In the data rows, the value 128 means zero.
Here is a table of points, one per row:
[ 60 146  86 120 109  95  89 171  71 154 179 104  93 140 141  71 164  97  98
 132 172 143 124 124 103 126 151 134 114 100 166 102 143 132 158 157  93  73
 129  89 155 150 182 105 144 102  86  93]
[108 122 163 167 135 102  74 138 147 138 138 154 119 125 167 187 139 127 160
  95  97  97 112 158  82  99 122 154  84 186 142 132 166 153 124 123 139 126
 171 121 146  90 168  74 111 228 136 155]
[106 137 134 110 148 131 194 159 162 147 115 101 120 179 144 102 106  93 138
 110 123 157  93 169 161 105  79 107 151 137 110 129 186  31  97 145 119 116
 135 178 120 162 145  92 126 149  80 200]
[100 159 124 173 130 185  97  80 138 182 144  83 137  84  75 101 148 155 132
 128 178 103 139 105 155 167 135  83 143 186 162 125 139 145  82  55  88 170
 160 112 167 138 165 147 144 126 148 185]
[ 84  90 117 196 161 147 129 159 125  76  91 121 115 101 152 109 197 104  91
 119  78  94  89 182 153 165 125 144 168 127  76 101  92 131  86 112 114 140
  93 150 169 113 125 131 142 137 151  75]
[ 61 105 193 140  75 137 136 123 165 186 158 127 128 148 164 126 132 102  81
  98 126 153 139  72 146 162 115 127 152 100 137 141 120 141 155 123 147 166
 100 127 107 113  48  66 123 114 120 121]
[108 131 178 129 158  75 154 142 129  89 132  90 109  52 123 150 159 129 142
 124 102 119 166 109 143  49 177 139 143 143 154 161  74 112 125 140  86 178
 138 101  85 167 158  98 127  59 122 151]
[136 116 117  84 133  73 155 120 183 133 148 160 141 130 108  98  98 117 126
 114 122 169 139 153 103 219 144 163 113 172  99 124 110 117 162  56 111 145
 132 168 115 106 190  96  99  96 143  99]
[151 127 137  89 107 152  69 151  83 111  72 123 125  91 215  93 147 169 158
 145  82 144 158 119 148 127 140 146 142  83 148 104 152 129 200  96 140 149
 134 156 152 119 152 150 150 120 125 203]
[141 139  86 148 124 130 145  98 112 111 125 165 164 159 213 126  98 175 144
  89 150  73 149  80 181 114 150 123  98 147 155 121  97 107  79 141 126  44
 126 138 123 118 155  91 128  94 165 121]
[124  96 142 122 149 182 104 145 137  70 166 120 139 209  83 133  85 186 146
 121 148 110 186 120 109 132 139  98 177 156 128 107  88 115 162 173 180 169
 147 169 180 167 115 116 164 145 102 103]
[130 159 149 139  49 126 117 142 146 145 114 119  97  83 149 142  34 100 146
 128  63 103 141 164 111 151 133  75  76 147 129 102 128 131  73 150 143 123
  98 116 160 115 143 171 173  71 103 122]
[127 125  97 162 133 131 164 166 183  85 133  38 155 123  92  92 137 135 152
 152 111 102 105  87 107 119 124 172  42  54 139 129 120 152 120 133 181 113
 176 135 111  85 114 114 117 125 139 145]
[130 187 135 126  88 158 172  98  96 125 160 126 143 109 112 123 119  90 175
 214 115 164 163  82 140 110 105 192 140 156 112 103 126  77 139 134 111 143
 104 119 140 137 137 138 137 208 176  74]
[103 113 135  93 162 141 112 142 104 153 151 182 151 129  71 130 117 135 166
 126  95 107 119  74 157 102 134  86 105  81  94 118 134  70 118  65 106 101
 104 122 143 106  86 140  50 121 100 111]
[150 111 128 175 120 104 147 140  98 147 158 155 178  13 121 149 155 130 130
 128 160 169 137 151 142 162 150 117 118 141 145 113 106 149 139 167 188  71
 111 182 140 168 127 147  85 151  68 153]
[ 99 127 176 118 106 114  93  94 133  94  84 118 120 114 108 120 124 115  84
 150 184 130 131 126 111  79  57 120 148 131  69 152 121 135 157 138 179  66
  94 126 162  98 184 137  97  79 164 175]
[183  73  95 165  96 161 128 173 140 108 111 130  96  87 155 121  88 158 140
 137 178 182  81 116 139  81 104 123 111 134 141 172 105 141 126 113  77 140
 123  98 170 132 134  92  93 129 102  86]
[138 123 148 133 159 148 176  64  95  62 114 135  73 149 114 169 114  98  97
 164 109 145 145 149 143 142 164 136 140  85 163 136 154 180  98  63 165  77
 158 111 131 121 160  90 152 144  88 118]
[163 172 123  75 117 114 173  71 153 172  98 137  97 137 139  94 134 114 105
  77  94 100  55 113 103 101 152  94 148  90 122 145  78 145 140 158 137 140
 164 135 165 170 140 154  87 180 144 129]
[122 160  93 167 120 148 180 134 150 146  96 140 146 143  94 157 184 202  62
 104 103 161 142 123  76  84 173  89 116 131 122 127 166  90 171 109  95 140
 105 167  95  91 137 139 165 134 136 118]
[176  80 177 125 173 168 106 141 150 164 172 119  65 119 150 153 163 111 126
 126 177 109  84 126  89 149 160 146 117 115 152 131 146  46 104 114 168 127
  76 122 109 149 157 168 136  95 186 114]
[135  85 106  65 103 146 176 126 104 167  99 104 150 177 101 208 168 115 155
  98 107 118 117 149 138 129  79 144 124 156 166 119 173 171 143 149 114 142
 143 128 173 154 130 133 106  65 154  94]
[103 148 142  64 127 149  96 123 106  80 117 158 158  67  96 113  94 182  97
  79 153 159  68 128 163 128 133 162 103 167 102 103 179 124 123 141 161 149
 180 103 101 146  59 146 162 125 143 105]
[ 98 146 138 147 178  95 180  93 137 142 119 198  98 140 157 153 108 155 155
 173 149 126 114 127  85 178 103 164 120  90 115  74  96 112 160 170  83 154
 159  84 153 112  81 149 153 100 100 171]
[144  76 150 152 126 126 163 143  96 163 176 177 167 179 105  85 119 141 118
 163  96 136  86 114 126  88 121 102 138 130 106 122 121 221 115 136 104 138
 123 128  70 159 148 166 164 134 160 154]
[179 151  96 171 119  55  83  92 165 106 144  99 149 129 111 134 130 157 141
 131  88  98  92  99 182 164 111 139 179 109 127 130 179 130 157 145 141 111
  57  78 136 143 133 115 158 139  98 112]
[126 222 184 128 148  99 130 206 107  84 105 151 147 175 141 114 128 128 117
 153 148 140 131 125 111 179 124  95 163 136 201 160 156 151 100 139 115 126
 145 116 121 107  89 156  51 128 180 127]
[160 154  99 119 103 135  74 154 145 154 106 142 130 149 109 166 118 146  99
 107 159 120 171 176 137  90 105 175 162  57 128  50  86 158  72 115 144 151
 113 111  65 148 148 115 108 159 122 140]
[157 143 149  98 118 100 141 123  59 158 159  72  87 155 117 128 141 193 108
 122 100 103 137 181 120 147  95 142  99 160 100 180  80 116 143  91 107 100
 103 141 109 106  44 116 144 139 112 123]
[185 117  90 155 104 100 107 112 143 134 103 164 156 179 125 107 194  41 156
 138 155 133 171 155 142 103 134  79 121 163 116 124 100  88 161  89 175 138
 188  78 109 121  64 142 149 109 124 106]
[ 90  52  71  96  98  71 141  87 111  98 143 149  74 123 134  97 115 120 111
 124 149 111 194 134 143 120 122 136 118 119 143 180 172 119  92 166 129 209
 113 142 112 113 105 199 106 172 125 144]
[150 154  85  85 201 177 136 151 136 115 160 150 141  89 120 110 108  87 191
  76 154 124 163 143  98 134  91  84 145 107 105 159 142 182 148 142 124 122
  91 118 110 105 117 105 195 150 151 121]
[ 97 108 139 135 173 163  87 107 145 147  25  52 128 152 155 116 103 105 161
 159 144 120 122 129 107 138 178 144 103 179  97 115 121 167 134 149 111 101
 105 131  48 152 130 147  91 138  86  93]
[155 128  99 108 132 140  50 112 126 134 162 119 185 141 118 202 112  69  73
 177 111 160 119 115 125 135 153 142 158 107 109 188 121 113 116 187  79 120
 186 180 128  98 111 134 142 113 141 138]
There is one direction along which these points spread out most. Take the direction at right angles to it along which they spread out most. Go by this last direction. How many in every 100 of the points above lie lower along it than each point below? Round to a whole number. More than half of the points above lie lower than the first one.
[150 154  85  85 201 177 136 151 136 115 160 150 141  89 120 110 108  87 191
  76 154 124 163 143  98 134  91  84 145 107 105 159 142 182 148 142 124 122
  91 118 110 105 117 105 195 150 151 121] 6
[ 84  90 117 196 161 147 129 159 125  76  91 121 115 101 152 109 197 104  91
 119  78  94  89 182 153 165 125 144 168 127  76 101  92 131  86 112 114 140
  93 150 169 113 125 131 142 137 151  75] 71
[151 127 137  89 107 152  69 151  83 111  72 123 125  91 215  93 147 169 158
 145  82 144 158 119 148 127 140 146 142  83 148 104 152 129 200  96 140 149
 134 156 152 119 152 150 150 120 125 203] 17
[185 117  90 155 104 100 107 112 143 134 103 164 156 179 125 107 194  41 156
 138 155 133 171 155 142 103 134  79 121 163 116 124 100  88 161  89 175 138
 188  78 109 121  64 142 149 109 124 106] 29
[160 154  99 119 103 135  74 154 145 154 106 142 130 149 109 166 118 146  99
 107 159 120 171 176 137  90 105 175 162  57 128  50  86 158  72 115 144 151
 113 111  65 148 148 115 108 159 122 140] 14
[163 172 123  75 117 114 173  71 153 172  98 137  97 137 139  94 134 114 105
  77  94 100  55 113 103 101 152  94 148  90 122 145  78 145 140 158 137 140
 164 135 165 170 140 154  87 180 144 129] 94
[138 123 148 133 159 148 176  64  95  62 114 135  73 149 114 169 114  98  97
 164 109 145 145 149 143 142 164 136 140  85 163 136 154 180  98  63 165  77
 158 111 131 121 160  90 152 144  88 118] 43
[103 113 135  93 162 141 112 142 104 153 151 182 151 129  71 130 117 135 166
 126  95 107 119  74 157 102 134  86 105  81  94 118 134  70 118  65 106 101
 104 122 143 106  86 140  50 121 100 111] 60
[100 159 124 173 130 185  97  80 138 182 144  83 137  84  75 101 148 155 132
 128 178 103 139 105 155 167 135  83 143 186 162 125 139 145  82  55  88 170
 160 112 167 138 165 147 144 126 148 185] 26
